In the rows, zero is written as 128.
One turn moves each row of this set onto another row. After a few examples, where does it send each row asked below?
Dogi: [155  92 148 110 139 169 148 100 155 122 111 101 111 136 129 125 153 125
 138 119 113 152 148 133]
zikop: [156 137 110 119 115 115 128 135 117 137 115 119 133 116 117 151 125 109
 113 116 150 138 117 119]
toru: [118 122 108 131 135 132 145 115 127 106 122 126 106 136 144 162 148 138
 105  93 112 118 171 140]
zer: [159  96 152 111 145 174 133 104 140 117 107 101 103 137 129 120 160 126
 137 113 116 146 143 130]
dosuz: [161  96 156 114 141 177 134 104 142 109 108 105 108 134 127 124 156 125
 144 117 114 144 140 130]
tupo: [151 110 147 138 129 150 114 153  87 119 144 126 130 120 152 139 173 134
 151 100 120 142 136 130]
Zogu: [149 138 105 131 105 120 118 118 123 143 130 117 127 106 110 149 123 115
 125 128 139 143 119 120]
fuzu: [155  91 143 113 135 168 148 102 149 125 109 101 107 140 131 120 151 131
 137 117 115 152 153 134]
toko: [162  95 153 116 136 178 135 106 140 114 104 105 103 136 126 124 159 126
 140 118 117 145 142 129]
Vupe: [145 128 130 138 118 160 116 146  89 123 155 120 141 117 149 135 165 121
 156 115 126 136 122 113]
Lim: [127 122  98 122 138 123 139 123 116 122 139 139 124 128 160 165 132 125
  96  94 123 129 158 120]
Par: [138 133  97 124 134 126 147 115 138 109 142 136 131 127 151 146 140 116
  99 107 117 111 174 126]
fipu: [166 149 115 125 109 125 128 122 126 133 128 106 139 111 111 131 143 103
 126 135 142 124 122 122]
fef: [157  96 148 104 143 172 137  96 141 118 109  98 101 136 136 128 157 133
 133 114 105 142 146 132]
gedam: [129 111  88 135 134 127 142 109 122 100 149 143 116 135 136 149 140 136
 119  95 110 129 166 139]
Rif: [117 125 103 110 125 128 150 110 124 112 150 129 108 140 140 161 138 124
  97 100 120 119 163 127]
Bafa: [150 143 128 123 108 119 136 122 142 132 105 118 145 125 109 142 123 119
 123 129 148 133 130 123]
fub: [148 124 126 134 136 142 103 139  75 128 148 123 134 112 157 146 148 128
 133 103 126 139 120 114]
rutop: [157  97 149 108 136 175 137 100 140 116 109 101 103 136 138 126 150 140
 139 115 100 142 149 131]
vumap: [144 125 150 144 129 155 108 126  86 124 149 116 148 115 151 137 154 139
 150 120 130 138 127 112]
buda: [151  97 148 110 144 171 136  94 145 116 114  99 107 133 137 125 151 134
 141 112 102 143 149 133]
mim: [157 127 129 135 134 151 114 130  89 117 168 123 141 109 166 134 166 125
 140 115 113 126 138 116]
gona: [128 125  99 131 132 126 124 120 131 108 139 154 118 122 143 160 123 126
 106  97 116 125 164 120]
togov: [116 131  96 123 131 145 142 123 125 102 143 139 124 136 160 155 144 130
 114  98 111 114 168 122]
Tik: [157 131 126 119  97 120 144 130 129 145 110 100 125 118 108 152 149 121
 125 128 136 141 117 136]
Zomod: [136 119 136 129 132 152 109 137  74 114 169 122 124 128 144 134 159 126
 145  99 124 133 135 122]
far: [149 113 130 140 125 147 106 136  92 129 164 142 131 107 152 152 151 125
 141 113 123 148 131 107]
vel: [159 127  98 125 101 123 147 110 125 126 130 117 121 118  95 154 146 119
 126 133 138 139 117 131]
safos: [160  94 147 105 140 165 142 103 149 126 107 100 107 137 130 121 154 126
 136 115 114 152 149 132]
rober: [155 134 123 107  98 120 135 137 119 138 133 110 128 127  99 136 135 107
 128 120 146 135 117 125]
vuret: [145 147 101 118  94 126 144 126 137 136 120 109 135 124 114 141 133 111
 127 129 140 130 126 125]
Zep: [165 106 126 129 120 143 117 137  88 110 163 137 135 116 136 141 164 133
 157 109 111 140 122 125]
nasi: [121 119 121 127 138 138 147 113 130 112 140 142 135 135 166 161 138 140
 106 106 117 125 171 116]

vumap -> Bafa
Dogi -> buda
Tik -> toru
And these:
rutop -> toko
safos -> fef
zikop -> Lim
Zep -> vel
Rif -> Zomod
far -> Zogu
mim -> fipu
vuret -> togov

One turn moves each row of this set onto another row. After a few examples, where does it send each row asked below?
sive: [108 114 136 153 128 136 109 140 122 122 159 111 115  81 131 101 124 136
 120 147 139 132 132 133 152 143]
Dise: [108 136 133 111 127 126 119 161 108 144 167 119 112 137 130 145 106 127
 101 129 132 118 126 112 146 131]
Dizem: [110 140 117 136  91 122 115 141 129 122  76 125 120  87  94 110 120 140
 116 125 115 127 123 111 151 137]
Nosa: [110 135 134 129 102 131 116 150 146 133 142 123 116 143 136 139 124 144
 155 115 105 113 111 111 138 118]
res: [120 124  96 133 110 113 118 141 167 150 112  85  95 128  98 110 119 152
 117 153 142 137 130 130 156 150]
zalo: [122 161  97  99 132 129 133 149 100  98 155 111 124 121 123 124 101 141
 127 145 136 144 136 115 155 157]
Vuvun: [110 175 115 111 113 124 125 159 117 115 116  97 105 136 134 112 133 129
 115 117 117 126 141  89 131 156]
tez: [114 132 109 118 149 111 115 149 128 109 130  79 117 126 130 145 103 117
 111 117 106 141 108  86 126 139]
disi: [143 125 126 127 122 128 102 148 156  87  93 102  96 108 110 128 120 122
 107 135 124 146 134 118 152 124]
domas: [121 149 114 134 110 129  97 161 130  96 124  91 101 118  96  92 118 158
 117 131 146 123 108 141 160 164]
zepe: [142 106 129 127 128 126 127 132 129  97 126 114 101  98 126  99 124 150
 137 130 141 129 125  83 125 135]
nifel: [116 140 132 132 119 131 112 146 131 121 143  96 110 119 115 152  84 151
 127 144 114 110 106 140 128 107]
Saguz: [139 130 107 123  82 128 147 126 112 113 104 109 107  95 108 101 114 150
 129 141 125 121 140 123 153 132]
reb: [100 136 134 144 120 140 120 141 130 162 108 126 106 108 122 130 144 135
 123 133 160 150 120 118 151 137]
fudef: [137 145  97 137 115 128 128 117 144 119 121 123 118 103 136  87 126 140
 118 134 128 123 143 143 161 121]
ved: [110 136 104  98 143 123 110 140 129 121 138  72 110 135 107 164 119 106
 130 133 122 143 130 106 152 139]
falel: [ 92 105  90 109 127 124 123 135 109 140 134  97 125 130  84 136 141 155
 112 119 127 133 131  98 135 131]
veve: [ 99 139 122 109 137 135 117 154 118 143 148 104 120 147 120 155 132 120
 133 113 126 126 142  98 170 131]
Lokub: [113 127 107 115 106 123 122 150 132 126 164 108  91 121 110 141 124 114
 172 126 120 130 115 135 157 139]
bemel: [141 153 124 132 115 100 110 150 138 133 123 128 118 115 104 112 111 177
 124 133 158 126 112 102 161 150]
dil: [114 121 111 129 118 131 118 158 103 114  93  94 104 104 112 140 130 137
 147 134 144 158 129 121 181 111]
dapel: [112 130  92 140 118 103 115 156 131 123 102  79 104 128 124  80 117 162
 142 114 144 134 112 109 156 131]
zota: [ 97 139  91 124 117 112  95 135 119 120 104 120 123  73  95 108 124 139
 132 147 140 135 108 134 156 124]
regik: [110 140  99 122 150 123 115 137 142 128 144 136 149 129 107 134 110 143
  92 120 124 149 132 113 156 142]
kabu: [116 150 109 139 145 103 118 146 150 139 132 109  91 109 109 141  98 103
 143 100 119 136 112 124 149 134]
Dag: [ 95 140 102 117 108  93 100 154 111 130 132  71 109 118 113 125 125 123
  95 138 114 126 144 118 137 120]
Foz: [112 142  87 122 132 143 117 117 135 123 114 128 115 100 112  92 155 149
 142 130 146 127 115 129 147 134]
rute: [110 138 117 138 149 145 136 144 117 118 121  88  97 111  94 145  99 147
 150 101 114 115 103 114 131 135]
telev: [108 123 122 116 132 139 126 161 102 110 159  98 111 126 126 134 107 135
 103 121 110 122 105 101 124 152]
femu: [117 118 106 145 116 125 120 153 138 130 131  98 128 109  95 112 126 179
 141 136 122 125 137 114 193 154]

rute -> nifel
Saguz -> fudef
zepe -> sive
And these:
veve -> ved
dapel -> domas
regik -> falel

One turn moves each row of this set onto another row. After a few examples, where does it send each row asked below?
kofuv: [106 104 110 115 120  95 174 159 128 106 154 121 128 125 161 166 132 158
 146 156 146 141 106 104 118 133 159  94 124 115 146  91 128 130 139 144
 137 137 121 132 118 113 117 128 131 151 148 150 170 152 114 126 123 117
 161 170 107 149 118 148 139 119 111 142 151 131 122 147 159 148]
rasi: [130 120 117 128 136 105 183 130 128 121 153 124 151 137 138 135 118 154
 115 146 144 125 138 115 133 119 152  62 168 151 149 101 130 137 128 137
 102 131 141 132 115 128 161 144 103 151 145 145 180 148 115 137 150 107
 150 141 134 133 118 160 111 148 136 130 173 119 129 158 145 159]
botin: [112 127 130 127 114 122 132 120 181 123 188 128 105 141 151 131 132 141
 144 147 139 127 136 110 113 136 131 133 114 135 136 111 146 115 148 147
 118 138  98 127 120 135 135  94 128 146 164 135 131 144 115 146 140 100
 108 142 122 127  61 135 119 132 116 126 152 184 121 143 128 143]
Zek: [136 161 126 142 151 145 150 112 119  96 131 150 111 159 133 136 132 109
 135 131 122 150 123 111 174 128 128  75 144 143 142  83 102 138 158 144
 103 147 110 120 126 110 137 109 101 157 154 156 143 134 130 125 126  84
 141 116 119 134 105 141 112 129 128  97 166 138 121 160 102 155]
Gude: [118 108 154 118  99 113 129 127 115 120 125 129 148 141 149 132 118 118
 178 136 137 131 147 110 125 101 141 127 132 158 133 109  91  98 154 135
 126 144 115 137 123 100 153 136 136 151 154 143 151 117 118 134 143 122
 161 171 108 132 101 131 112 143 120 136 126 127 134 138 154 141]
vipap: [111  90 135 164 128 136 130 114 149 107 138 133 150 122 136 137 114 137
 124 161 137 119 123 110 167 119 123  79 159 128 125 140 109 139 152 120
 128 165 106 150 120 130 123 123 129 130 152 134 142 159 134 143 143  87
 146 136 128 140 104 147 114 148 120 153 136 139 103 136 137 135]
fom: [103 119 150 139 102 128 115 114 141 119 159 126 103 149 162 148 113 115
 127 171 151 107 101 139 137 107 134 106 132 122 125  58 136 123 151 169
 113 141 158 138  98 138 106 116 129 118 160 148 133 142 103 128 132  91
 121 113 109 133 100 117 104 139 129 115 153 138 126 136 158 140]
kanok: [ 76  92  99 133 116 119 131 129 121  98 139 133 114 126 137 136 135 128
 159 145 180 140 148 145 127 114 118  97 122 117 164  72 118 121 160 149
 100 134 145 138 109 139 145 117 125 155 153 129 129 116 121 148 133 128
 170 131 127 149 118 145 115 132 104 133 145 159 128 125 162 138]
zes: [ 98 156 123  99 139 121 159 127 120 118 135 101  99 143 164 144 122 134
 144 111 124 147 124 127 158 122 129 135 122 131 137  88 113 138 166 157
  82 145 138 136 118 112 131  96 134 138 135 154 140 141 123 137 120 118
 139 133 115 149 104 154 138 106 152 104 169 135 131 138  93 130]
sibo: [ 85 114 119 148 118 146 124 122 152 102 155 107 124 129 145 132 123 130
 138 126 147 116 127 117 126  93 137 114 150 126  98  70 131 117 149 134
  95 122 108 131 131 126 135 146 140 148 136 109 139 137 147 147 139 116
 115 138 132 128 103 120 114 112  97 121 133 124 106 129 126 114]
Tanof: [124 147 128 124 134 133 152 154 157 131 143 124 118 149 117 144 114 118
 129 161 149 128 146 116 127 137 146  90 117 149 155 111 158 108 126 151
 125 144 148 116  95 105 136 104 143 137 149 124 158 151  74 134  99  75
 126 138 119 132 127 141 137 116 139 144 170 129 123 138 121 145]
feto: [119 153 135 120 136 124 139 117 126  88 148 130 101 143 146 132 140 126
 141 147 149 121 133 111 142 138 132 111 137 135 136 179 123 130 146 133
 103 136 141 135 120 110 144 104 138 130 150 129 158 167 115 141 137 107
 165 134 103 114 135 143 128 122 103 126 138 175 133 141 125 143]
remad: [130 147 126 147 129 128 144  92 136 105 119 134  87 158 147 116  98 148
 147 161 154 132 168 119 140 101 148 101 157 158 169  92 133 127 161 136
  93 139 107 113 136 108 120 146 122 139 139 133 133 138 107 126 143 131
 100 116 140 144 104 126 116 127 140 128 162 140 117 160 127 116]
ver: [122 143 130 125 145 122 138 117 122 120  88 129 138 145 150 145 108 124
 143 148 156 121 131 115 127 155 129  87 157 118 137  72 133 116 153 156
 113 136 123 115 104  98 200 111 135 145 169 141 140 144 109 136 131 106
 158 142 109 134 123 138 116 128 111 132 151  89 124 144 128 137]
sof: [ 97 157  87 118 124 158 136 157 136 117 155 148  95 151 146 140 144 162
 152 143 151 139 138 130 127 105 145  95 145 125 156 111 138 123 157 132
 104 155 112 135 111 120 118 116 149 143 137 156 152 176 140 124 128  98
 134 103 140 144 136 137 107 127 114 136 174 129 132 158 122 150]
regi: [113 126 127 131 117 126 145 116 151 108 137 131 108 147 151 149 121 139
 142 150 152 121 135 114 127 130 124  38 147 126 141 121 128 121 152 112
 117 140 103 125 118 124 180 116 104 132 165 134 139 141 113 138 132  97
  79 133 113 101  98 137 110 118 134 122 153 180 120 139 132 136]
femi: [115 133 124 131 115 141 156 111 131 111  98 130 123 145 145 155 114 120
 131 134 147 122 133 112 113 141 126 131 125 149 134  75 136 152 167 132
 113 137 134 151 137 102  95 136 132 138 149 142 112 111 112 144 139  99
 113 140 104 120  98 146 125 114 151 134 153  97 128 138 144 138]
Ridi: [115 130 132 131 125 138 165 124  84 137 115 127 119 138 145 129 111 130
 143 146 148 118 138 112 135 111 135 146 161 139 135  67 112 140 151 135
 121 132 158 118 109 126 125 133 147 138 159 132 124 145 103 146 130 102
 163 136  96 132  93 140 127 128 143 132 152 201 123 134 136 144]

Ridi -> fom
Zek -> regi
sof -> feto
And these:
botin -> kofuv
sibo -> Gude
ver -> remad

One turn moves each row of this set onto another row. After a few examples, where does it send each row asked below?
fulad: [143 145 106  93 118 156 103 131 103 137 143 111 124 120 139 115 117]
Guni: [124 147 131 127 119 111 108 154 126 172 111 145 129 107 141 125 111]
tika: [152 112 124 114 165 121 127 139 101 138 129 125 132 110 113 159 118]
tepi: [144 113 126 105 150 129 132 150 105 121 109 111 133 118 112 152 124]
Mir: [133 140 136 158 124 127 122  97 100 147 107 127 127 139 136 132 125]
mitin: [121 162 120  90 107 139 121 128 102 138 146 111 110 119 132 123 131]
losed: [115 143 118 151 124 138 146 157 129 109 126 124 139 123 134 125 152]
Kezu: [135 157 126 135 118 114  96 152 122 160 124 158 122 105 132 130 117]
duri: [137 141 120 132 112 110  96 160 121 162 113 151 117 112 133 129 114]
Kizum: [111 144 110 159 135 139 143 165 118 118 138 126 135 123 148 131 137]
Tofo: [142 156 112  94 122 149 118 124  96 140 155 115 123 120 142 110 120]
zez: [138 108 134 115 165 114 142 144 112 148 122 119 139 115 125 151 112]
fup: [131 143 120  92 115 141 127 123 100 158 142 106 123 124 151 108 113]
zugik: [148 123 136 128 119 103 133 126 113 121 148 131 111 160 123 112 138]
kasef: [129 147 121 127 120 114 138 110 124 127 117 143 161  97 144 117 118]
koga: [115 141 103 159 131 148 139 156 104 118 134 124 142 115 144 137 142]
vor: [101 132 117 156 135 137 153 155 107 130 134 115 140 124 152 131 137]
fod: [133 141 127 131 103 109 103 145 131 152 109 145 113 110 120 144 115]
Nuto: [148 120 121 115 172 117 127 142 114 127 139 121 135 122 116 156 125]
gika: [148 103 117 140 107 113 113 123 108 134 157 139 116 141 124 114 141]
zigab: [156 108 122 145 118 111 127 127 106 132 151 144 125 147 129 105 144]
dat: [106 144 103 155 128 135 130 154 103 115 149 124 133 124 142 140 147]
Mapi: [136 105 132 143 113 106 138 127 107 149 148 133 121 150 138 102 138]
fanin: [138 151 123 133 128 118  93 162 133 153 119 154 132 109 127 127 127]
boru: [134 136 121 108 126 118 127 112  77 147 103 124 152 121 134 121 147]
Lun: [107 141 155 137 138 144 135 110  98 140 137 127 133 101 121 123 141]
tuz: [132 151 105  99 113 149 123 125 103 149 153 107 112 118 144 118 121]
piven: [147 108 128 138 124 104 132 133 104 138 159 136 113 152 126 111 146]
vak: [150 109 121 103 165 126 135 151 111 136 126 119 134 109 117 149 119]
fefe: [125 134 160 125 144 109 126 126  87 114 124 143 141 122 137 119 107]

losed -> fod
Mir -> fefe
And these:
tuz -> Kizum
fulad -> dat
tika -> Tofo
zez -> fup

One turn moves each row of this set onto another row. After a few examples, where does it send each row asked below?
Tiv: [110 142 133 142 155 106  99 131 142  95 141 102 156 107 128 113 158 159
 111]
muki: [142 155 121 131 121  87 113 103 132 110 111 124 169 141 144 126 142 154
 146]
fus: [114 149 137 140 152 111  95 118 145 108 146  93 160 105 130 113 154 158
 106]
kupi: [135 143 121 134 117  86 117 110 136 110 117 110 175 149 151 133 142 157
 144]
bezer: [105 140 126 136 147 107  95 121 153  93 141  94 155 111 127 118 158 152
 111]
keduk: [149 152 140 126 115  55 139 101 147 104 128 122 149 116 113 109 131 146
 104]
legun: [159 153 137 132 124  56 147 102 138 112 130 123 142 109 119 106 135 139
 109]
muz: [160 137 162 137 114 111 146 113 125 118 118 116 115 122 129 122 118 124
 131]
zirik: [114 143 127 133 153 114  95 113 143 100 141  99 160 107 133 118 158 166
 117]
tokin: [147 129 127 173 146  82 141 114 153 117 151  97 163  96  98 127 146 141
 128]
novez: [150 147 139 124 117  54 141 109 144 112 126 117 142 121 113 103 125 145
 106]
Palel: [148 153 134 132 113  54 141 112 147 105 124 119 139 115 113 109 136 131
 107]
rovo: [133 147 127 132 119  85 119 109 135  98 108 118 178 140 147 135 146 158
 141]
rafim: [145 130 124 172 159  88 138 103 150 112 162  97 156  98 106 121 144 142
 123]
bimuz: [115 148 135 142 102 122 126  99 122  98 106 112 128 112 136 141 119 164
 145]
Suga: [113 143 134 140 103 127 127  98 118  94 111 113 130 109 134 145 118 161
 144]
lok: [156 137 166 136 110 108 141 113 117 119 123 118 116 120 124 128 117 124
 131]
gup: [153 163 141 131 115  58 135 105 133 115 128 118 147 113 118 104 133 141
 103]
zok: [146 123 126 169 155  86 147 110 151 119 154  97 154  99 103 121 138 138
 140]
Figi: [141 141 119 136 118  91 109 100 129 102 118 116 167 150 147 133 142 154
 151]
ruba: [153 132 130 172 155  81 146 109 150 102 157 102 158 102 103 129 141 147
 130]
Didor: [138 152 124 132 128  91 117 109 135  97 117 120 179 142 140 131 141 158
 153]
puda: [140 125 131 171 153  80 150 111 150 104 152  95 163  94 105 127 145 143
 121]
Pim: [104 139 128 135 152 109 100 121 133  97 144  93 150 102 134 108 156 159
 113]
danol: [117 132 152 160 140 109 167 100 141 103 152 107 128 101 136 130 106 126
 126]
manet: [111 147 132 145  99 123 124 102 119  95 115 108 132 106 138 141 117 167
 145]
Fesiv: [118 132 146 160 142 113 169  98 141 102 151 101 130 101 136 120 107 126
 124]
fem: [136 148 123 137 121  87 113 106 132 104 120 115 181 149 147 130 145 148
 138]
lemu: [154 138 161 137 110 115 141 112 123 120 117 119 111 121 131 129 116 125
 129]
tenuz: [114 123 140 132 130 146 118  90 122 102 145  86 147 110 111 118 119 141
 130]
Zalu: [152 135 168 135 108 112 136 116 119 121 122 116 117 118 126 123 109 127
 132]
zib: [121 130 149 154 138 114 172 100 142 105 147 105 128 101 137 125 106 123
 127]
lil: [155 150 143 135 119  57 137 106 141 115 122 122 148 121 110 106 128 135
 104]
naku: [111 138 133 144 153 111  89 120 142 103 138  96 161 116 121 114 154 157
 110]
tad: [110 124 139 134 131 145 123  91 122 105 147  90 143 107 112 119 114 135
 127]
Lale: [107 148 137 139 103 119 127 100 119  97 111 115 132 110 133 145 116 161
 149]
Baz: [111 142 142 143 102 121 129 101 122  97 116 111 135 108 138 145 109 163
 150]
kevuz: [143 123 123 174 146  80 147 114 147 116 154  88 158 100 105 125 142 146
 128]
peze: [116 122 141 131 130 144 120  96 125 103 153  87 147 109 109 112 111 136
 130]
zuzu: [114 122 152 133 127 143 116  95 121 106 151  89 144 109 114 119 109 138
 127]
Sal: [136 147 118 129 113  87 113 110 140 101 112 113 174 143 137 133 148 144
 146]
Namal: [111 123 147 128 132 143 118  92 123 106 149  89 147 109 111 123 118 136
 130]
tetov: [121 134 150 158 135 108 170 104 146 105 150 104 130 100 144 123 103 128
 127]
pupin: [144 125 123 169 146  82 142 114 155 104 157  91 157 103 103 127 150 129
 124]
gegi: [152 150 144 124 113  57 141  99 147 115 126 119 134 110 124 109 131 145
 106]
nam: [161 137 162 136 108 113 136 116 124 117 122 118 114 124 129 124 116 129
 132]
Refu: [118 129 153 160 133 109 166 104 136 101 151 104 131 100 138 128 100 130
 132]
bis: [111 134 132 138 153 106  95 128 143  98 143  93 150 115 128 113 152 167
 110]

kupi -> novez
zirik -> muki
tokin -> Tiv
And these:
Namal -> Lale
Pim -> Figi
tad -> Suga
bezer -> Sal
bimuz -> muz
fus -> Didor
nam -> tetov
Refu -> zuzu
naku -> rovo

